(in the rows, 128 means zero)
Each path below is one point turned by a fixed rotation once a step. After each direction that follows a path, write how fast that rotation turns it, in degrees a step (0 if it stays still).
Each turn is a multiple of 5 degrees from 10 to 175, or 0.
Each row of a path follows its step; steps can be skipped.
path 1
step 3: [123 134 125 126 128 131 136 130 111 132 121 136 131 134 127 115 135 135
 134 127 137 122 137 128 127 122 123 123 127 129 124 131 121 128 124 122
 128 131 128 136 124 123 130]
step 5: [126 113 136 125 131 133 130 127 131 123 127 139 127 125 132 117 139 132
 135 123 128 116 133 119 123 125 130 124 124 129 140 126 134 127 129 122
 128 132 128 122 126 133 128]
step 9: [127 125 123 128 134 130 137 129 124 126 133 142 134 123 123 127 134 123
 126 129 128 124 135 116 139 120 131 137 120 128 123 127 124 137 125 127
 125 129 142 133 130 126 127]
step 13: [118 119 128 133 127 134 127 119 128 117 131 127 130 136 134 120 134 139
 129 127 130 124 124 124 132 118 126 126 118 125 131 128 131 135 123 122
 126 133 127 128 141 134 123]
step 15: [119 140 127 126 128 136 131 134 128 131 123 129 127 130 135 120 129 138
 127 126 127 123 144 117 128 120 119 132 128 124 123 126 123 136 128 124
 129 119 129 126 127 129 123]
step 17: [119 122 133 125 139 129 137 131 128 132 127 138 125 122 133 122 133 134
 135 125 130 129 131 123 136 122 133 141 129 132 140 126 127 128 133 123
 134 137 132 134 129 122 127]
step 20: [118 129 120 126 135 138 134 133 125 128 129 129 128 131 133 130 131 128
 122 126 127 127 138 122 136 113 129 136 119 127 119 124 124 140 123 122
 131 124 127 130 137 125 125]
step 23: [128 121 129 117 125 133 128 130 132 137 134 136 124 130 132 121 136 134
 119 131 117 120 132 111 128 126 126 131 135 126 126 128 124 132 135 121
 130 126 128 120 135 124 129]
step 26: [123 132 128 125 126 131 131 129 133 117 125 135 134 138 129 115 131 131
 129 124 135 123 138 113 136 128 118 124 127 126 127 130 129 134 129 121
 127 124 129 122 126 137 127]
step 27: [126 134 125 133 130 129 128 119 120 136 124 128 130 130 123 120 136 141
 130 135 126 116 137 126 129 114 126 127 121 132 120 130 126 133 123 125
 127 126 136 133 127 122 132]
Speeds:
[128 129 130 129 129 127 125 127 129 130 128 128 128 128 126 131 125 129
 130 132 130 125 128 127 124 127 125 126 126 129 128 124 128 130 128 128
 130 132 129 125 130 132 125]
130
[126 126 129 129 126 129 125 126 126 129 130 128 124 129 127 131 127 130
 129 129 129 131 125 125 128 127 127 128 133 126 130 131 126 126 129 126
 124 131 127 130 131 127 129]
65
[124 128 125 131 128 132 128 127 127 128 132 126 130 130 124 128 125 126
 126 126 130 127 131 128 130 126 125 127 128 125 128 125 127 127 127 129
 128 128 129 130 125 128 130]
60
[131 127 126 128 126 131 127 126 130 127 130 128 129 127 126 127 130 124
 127 134 126 127 125 127 126 130 128 132 125 126 127 127 127 129 130 127
 127 126 128 130 129 127 131]
155
[129 125 129 128 130 129 129 129 132 128 125 129 129 127 125 131 127 130
 127 128 128 124 130 129 128 126 129 129 127 125 126 132 129 126 127 127
 125 127 129 122 130 127 130]
100
path 2
step 9: [138 149 124 133 125 123 131 125 129 129 136 119 124 138 130 126 128 132
 124 115 132 126 135 123 130 118 132 116 129 130 131 115 128 127 124 130
 130 140 126 131 136 119 134]
step 10: [133 129 130 132 125 129 125 133 121 129 113 130 127 127 121 121 135 112
 125 131 128 120 131 122 125 123 127 123 123 129 128 131 125 135 130 141
 137 129 117 129 152 122 132]
step 11: [117 117 128 135 120 123 118 132 133 127 128 137 130 127 135 123 133 119
 134 124 132 112 135 130 116 134 127 126 132 134 142 123 128 128 133 127
 120 120 118 128 126 128 142]
step 12: [116 129 136 124 135 123 136 128 135 129 129 125 138 118 128 136 117 137
 138 129 123 134 128 128 128 128 128 116 130 134 132 114 128 142 128 130
 117 126 116 133 130 128 136]
step 14: [141 126 122 120 128 128 130 116 129 127 130 136 121 116 131 132 121 128
 121 110 129 116 140 129 132 123 127 135 135 136 128 138 123 135 121 123
 127 124 133 129 128 122 137]
step 15: [143 127 131 118 128 125 131 128 144 126 128 129 138 141 114 130 130 125
 123 137 127 122 127 120 130 125 121 123 139 134 118 132 127 130 128 117
 122 130 124 123 132 119 138]
step 18: [127 142 131 131 127 128 130 116 126 138 133 136 127 130 132 130 132 119
 132 131 135 125 118 126 141 122 130 128 144 124 131 110 124 126 131 132
 127 133 123 137 121 117 131]
step 19: [132 136 134 131 132 128 138 132 118 125 133 127 128 129 115 132 123 125
 128 108 137 120 121 123 130 128 124 129 124 125 141 124 128 131 135 130
 144 129 123 130 141 122 134]
step 23: [134 129 130 120 139 118 124 117 133 124 121 136 123 123 132 125 116 126
 131 129 134 123 125 135 131 131 131 130 132 120 133 133 112 128 128 131
 128 131 143 134 121 137 144]
step 25: [147 128 133 127 117 131 146 129 126 137 122 137 129 134 123 115 135 130
 127 133 132 127 126 126 135 133 119 117 123 128 128 139 125 125 138 130
 125 127 122 120 129 121 130]
Speeds:
[127 125 127 126 129 127 128 131 131 128 125 126 128 125 129 125 124 130
 128 128 128 128 132 127 127 128 129 127 126 125 129 130 123 130 128 129
 125 126 127 128 126 126 130]
35
[130 129 134 128 129 128 128 129 125 126 125 130 128 131 130 127 130 129
 128 125 126 128 127 130 126 128 125 130 125 126 127 130 126 129 128 130
 131 124 127 128 128 126 125]
120
[128 126 128 127 127 128 126 129 125 131 127 126 127 128 130 129 128 128
 126 125 129 126 125 129 128 126 127 130 129 128 125 129 124 126 125 128
 127 133 126 133 129 127 128]
85
[128 129 127 127 129 128 127 131 128 128 131 128 128 125 124 128 127 125
 129 131 124 129 126 127 123 124 123 130 129 126 126 128 128 130 129 127
 129 128 128 127 129 127 127]
155
[126 129 129 126 131 128 126 127 127 123 128 130 131 130 128 125 130 130
 127 129 125 129 129 124 130 125 129 126 129 127 124 123 126 128 126 127
 127 128 129 130 128 128 129]
125
[131 130 128 128 128 130 125 130 130 130 124 131 131 129 127 130 128 125
 133 131 126 129 127 128 131 132 129 129 127 128 126 129 127 128 128 129
 126 131 129 128 129 127 128]
145
[126 127 123 127 128 128 129 128 128 128 125 131 128 130 132 130 129 125
 126 128 124 125 127 129 126 126 129 130 126 127 130 129 130 133 127 125
 129 128 130 130 124 128 131]
115
path 3
step 2: [133 119 136 130 121 131 130 141 133 133 133 127 122 128 140 125 128 116
 133 132 131 129 134 138 124 128 121 121 129 118 122 121 133 126 121 129
 127 133 113 135 126 129 115]
step 3: [127 121 129 134 132 122 129 138 116 127 130 123 119 125 130 125 130 129
 136 127 128 136 143 141 132 126 134 139 128 118 132 120 129 116 123 134
 124 128 125 118 120 128 126]
step 9: [125 123 129 132 128 121 142 139 132 117 145 116 119 128 133 128 127 122
 123 127 132 128 134 126 123 131 132 127 116 129 130 128 126 125 121 129
 124 126 113 131 130 133 128]
step 15: [131 125 132 128 126 125 131 129 130 126 140 129 120 120 120 126 126 121
 144 130 139 116 134 136 123 135 132 116 127 125 139 118 123 121 125 137
 128 123 134 132 127 130 128]
step 16: [133 130 118 131 127 131 142 130 119 120 135 117 121 115 124 127 123 133
 142 117 125 132 129 123 135 135 135 126 123 136 131 120 129 126 125 129
 126 126 124 130 128 138 127]
step 19: [146 112 132 126 130 123 133 134 118 123 131 123 125 132 124 127 131 124
 127 137 128 129 135 131 129 132 122 126 127 125 135 125 138 112 121 131
 125 133 121 130 121 123 125]
step 24: [134 121 129 122 134 131 123 136 129 118 136 119 123 123 127 124 111 128
 135 126 129 131 127 136 133 126 131 117 120 123 125 117 115 128 122 127
 122 125 122 138 120 132 127]
step 28: [127 129 130 119 131 127 133 137 126 127 131 123 123 119 134 125 125 130
 127 117 130 133 136 141 135 135 124 122 133 124 136 120 136 113 120 129
 128 124 119 117 128 120 120]
step 29: [137 120 128 125 130 128 128 138 117 131 126 119 126 118 127 127 124 145
 132 127 117 122 128 137 121 122 129 134 125 126 123 122 132 123 124 127
 125 142 121 121 135 128 121]
step 30: [132 122 133 120 128 135 127 127 132 123 140 122 127 139 125 127 119 131
 132 130 129 120 145 136 111 118 130 126 127 131 128 127 127 124 119 138
 123 135 130 123 126 128 125]
Speeds:
[127 130 127 124 130 130 131 125 128 130 130 128 127 125 130 127 124 127
 125 127 128 130 127 124 130 130 128 126 124 128 126 129 127 127 128 128
 129 127 124 131 128 125 127]
95
[127 124 132 126 131 128 127 127 127 131 128 130 129 124 126 131 128 130
 128 130 127 129 129 128 125 129 131 127 127 124 133 129 129 129 132 128
 129 128 129 127 130 128 129]
100
[124 126 128 130 127 127 130 132 126 130 127 127 126 130 128 126 128 125
 126 129 125 131 127 128 131 123 127 127 128 126 130 130 133 129 128 129
 130 128 128 130 126 127 129]
45
[126 126 126 127 129 127 125 128 130 128 129 129 126 129 130 128 129 129
 131 124 130 132 128 127 130 131 125 128 129 126 128 128 130 130 130 127
 126 133 128 128 129 127 124]
70
[130 129 128 127 131 130 128 129 135 129 129 126 126 129 128 131 128 126
 126 130 131 124 127 126 128 127 125 127 129 126 132 126 130 126 127 130
 127 128 129 127 128 127 129]
170
[131 125 127 127 127 129 129 128 128 133 127 127 124 127 127 128 127 128
 128 128 130 129 127 132 134 129 132 127 132 129 127 128 127 128 128 126
 125 126 130 128 130 128 129]
85
[129 129 127 125 126 133 128 130 130 127 124 128 129 128 128 131 126 131
 127 129 126 131 125 132 127 127 125 127 129 128 130 129 125 127 128 127
 129 130 126 128 126 129 125]
65
path 4
step 6: [128 120 128 128 128 123 131 132 129 116 123 138 132 119 136 127 133 135
 136 132 116 123 127 138 127 135 130 116 132 133 126 141 128 128 121 136
 121 122 130 130 128 137 128]
step 9: [113 122 136 125 125 134 135 130 130 123 116 128 129 124 128 134 135 128
 120 129 126 119 136 132 132 131 138 128 125 132 131 132 123 123 120 139
 144 125 132 124 128 130 131]
step 12: [122 134 129 118 121 126 130 131 133 134 126 126 136 121 124 141 131 119
 120 118 140 130 135 132 118 123 123 124 118 122 131 129 127 119 121 138
 126 127 124 129 130 134 127]
step 14: [132 122 137 117 126 126 135 125 130 131 120 128 132 119 119 137 141 136
 125 133 140 132 128 130 129 123 138 125 128 122 131 121 139 125 118 130
 126 125 132 128 126 138 135]
step 16: [135 128 131 126 133 135 135 122 130 130 129 122 131 126 130 142 135 132
 127 133 124 123 123 127 120 128 133 127 132 131 125 126 124 124 123 128
 119 135 127 117 135 140 149]
step 17: [121 128 129 120 117 123 119 135 129 117 117 132 134 123 128 131 135 125
 122 130 135 136 134 123 119 122 137 134 126 122 121 132 142 122 135 123
 131 133 123 129 127 124 129]
step 22: [119 123 119 130 128 123 124 119 135 121 125 138 128 126 125 134 129 131
 123 122 124 138 135 135 120 130 133 122 135 120 117 127 129 129 121 126
 136 126 118 139 121 134 130]
step 26: [126 129 130 119 132 140 122 133 143 124 123 131 130 131 121 130 123 134
 123 130 132 127 120 127 128 122 136 126 124 119 130 135 128 141 125 134
 127 132 136 125 118 141 133]
step 27: [124 130 122 112 121 117 143 126 121 123 127 132 126 134 120 138 119 125
 124 128 122 127 135 129 128 140 130 131 133 123 119 127 136 126 124 131
 131 120 129 132 125 126 129]
step 28: [130 135 134 120 143 134 121 128 122 131 120 130 138 133 124 127 129 121
 114 131 127 125 120 133 118 125 124 122 119 137 126 129 125 134 122 133
 123 128 129 125 122 135 135]
Speeds:
[128 128 131 130 126 131 133 126 129 131 128 127 129 130 128 128 128 127
 125 127 130 127 128 130 132 126 127 131 132 128 125 126 130 126 129 130
 126 125 126 127 131 129 129]
160
[126 131 132 130 130 125 129 131 130 127 126 132 130 125 128 127 129 127
 123 130 130 128 130 129 126 127 125 129 127 130 131 127 127 129 128 128
 129 128 126 131 128 126 127]
135
[131 124 126 127 129 124 129 129 133 130 128 127 131 127 128 128 128 128
 127 127 125 131 129 127 128 129 126 128 128 125 130 125 127 128 127 129
 126 126 130 126 130 125 131]
170
[128 130 126 129 127 131 124 127 127 126 126 127 129 127 129 129 131 126
 127 131 126 127 129 129 126 127 130 130 129 132 128 125 129 124 128 131
 125 125 132 128 127 124 127]
95
[129 125 130 130 124 127 128 128 128 127 126 125 127 124 125 131 127 132
 128 131 127 125 131 129 130 126 129 131 125 127 128 128 126 129 127 130
 129 131 129 129 126 130 128]
145
[130 133 124 128 129 130 128 130 129 127 127 131 130 125 126 126 128 130
 130 127 128 128 128 128 132 130 127 133 129 129 129 129 127 126 125 125
 128 127 129 127 130 131 131]
140
[125 128 130 130 131 130 122 124 131 131 129 126 128 127 123 128 129 127
 127 128 128 130 130 130 129 130 129 126 128 129 129 130 126 129 130 127
 127 127 129 128 126 130 131]
175
path 5
step 0: [124 133 135 143 128 121 140 131 121 130 129 130 142 129 123 127 124 139
 128 129 133 127 135 112 131 133 127 129 129 127 144 123 121 127 120 120
 131 122 129 124 130 135 128]
step 2: [139 128 138 136 141 129 132 127 121 119 126 135 126 131 127 128 129 124
 131 128 124 137 125 116 129 123 133 128 130 133 136 127 113 119 123 115
 118 126 130 131 135 134 126]
step 10: [127 124 124 118 130 131 138 143 117 123 138 134 127 126 120 126 124 136
 138 123 133 131 126 132 136 127 113 131 126 137 119 128 125 128 119 133
 135 129 135 135 122 125 135]
step 12: [120 132 122 129 126 120 135 128 121 121 140 133 133 125 123 131 120 132
 134 130 128 126 129 136 131 130 130 130 114 136 123 113 124 131 114 126
 126 113 124 123 124 133 123]
step 13: [121 126 124 130 126 117 129 123 127 125 131 133 124 126 122 117 119 127
 140 115 126 123 135 124 132 131 119 142 117 131 117 125 120 128 115 122
 129 127 130 134 130 122 133]
step 16: [132 124 123 132 132 119 127 123 126 123 114 130 125 137 130 126 134 131
 136 117 128 118 125 114 131 121 124 132 117 130 122 119 114 119 128 124
 118 125 124 126 126 134 133]
step 20: [131 110 134 127 131 129 142 128 129 124 122 129 131 125 133 126 143 124
 122 136 124 137 119 125 126 128 125 126 122 128 133 127 117 136 132 131
 121 117 138 136 126 128 132]
step 24: [141 127 123 124 128 129 130 140 133 131 136 139 130 115 122 135 123 127
 136 132 126 128 124 130 141 133 128 124 124 132 122 122 128 133 131 140
 120 119 132 125 118 118 133]
step 26: [123 126 128 131 120 113 125 139 126 128 133 135 134 120 131 138 120 123
 140 130 130 127 124 121 128 141 124 128 120 133 131 122 127 127 135 138
 138 119 132 122 125 134 119]
step 28: [129 117 125 131 126 119 128 135 127 127 131 136 122 123 122 129 122 135
 136 114 134 132 127 114 137 139 124 129 137 127 123 126 119 117 127 121
 134 120 128 130 136 128 121]
Speeds:
[128 128 128 129 130 131 127 127 131 127 124 131 126 124 131 131 134 129
 126 129 129 129 129 129 128 128 127 127 125 129 129 130 129 129 125 128
 130 130 127 128 129 129 129]
25
[126 131 133 126 129 128 130 128 128 128 129 128 127 130 129 124 129 129
 128 128 129 124 126 130 130 126 132 129 127 133 127 129 127 128 125 126
 132 128 128 129 127 130 131]
10
[127 127 128 129 127 128 131 131 128 129 127 131 125 128 124 127 128 131
 125 127 129 130 125 126 130 129 130 125 133 129 127 129 128 128 127 129
 126 133 128 130 126 126 129]
80
[124 125 129 124 131 128 127 128 128 129 127 125 126 128 126 129 128 125
 130 125 131 130 128 125 127 127 126 126 127 124 124 128 128 125 126 127
 130 129 128 127 127 128 133]
120
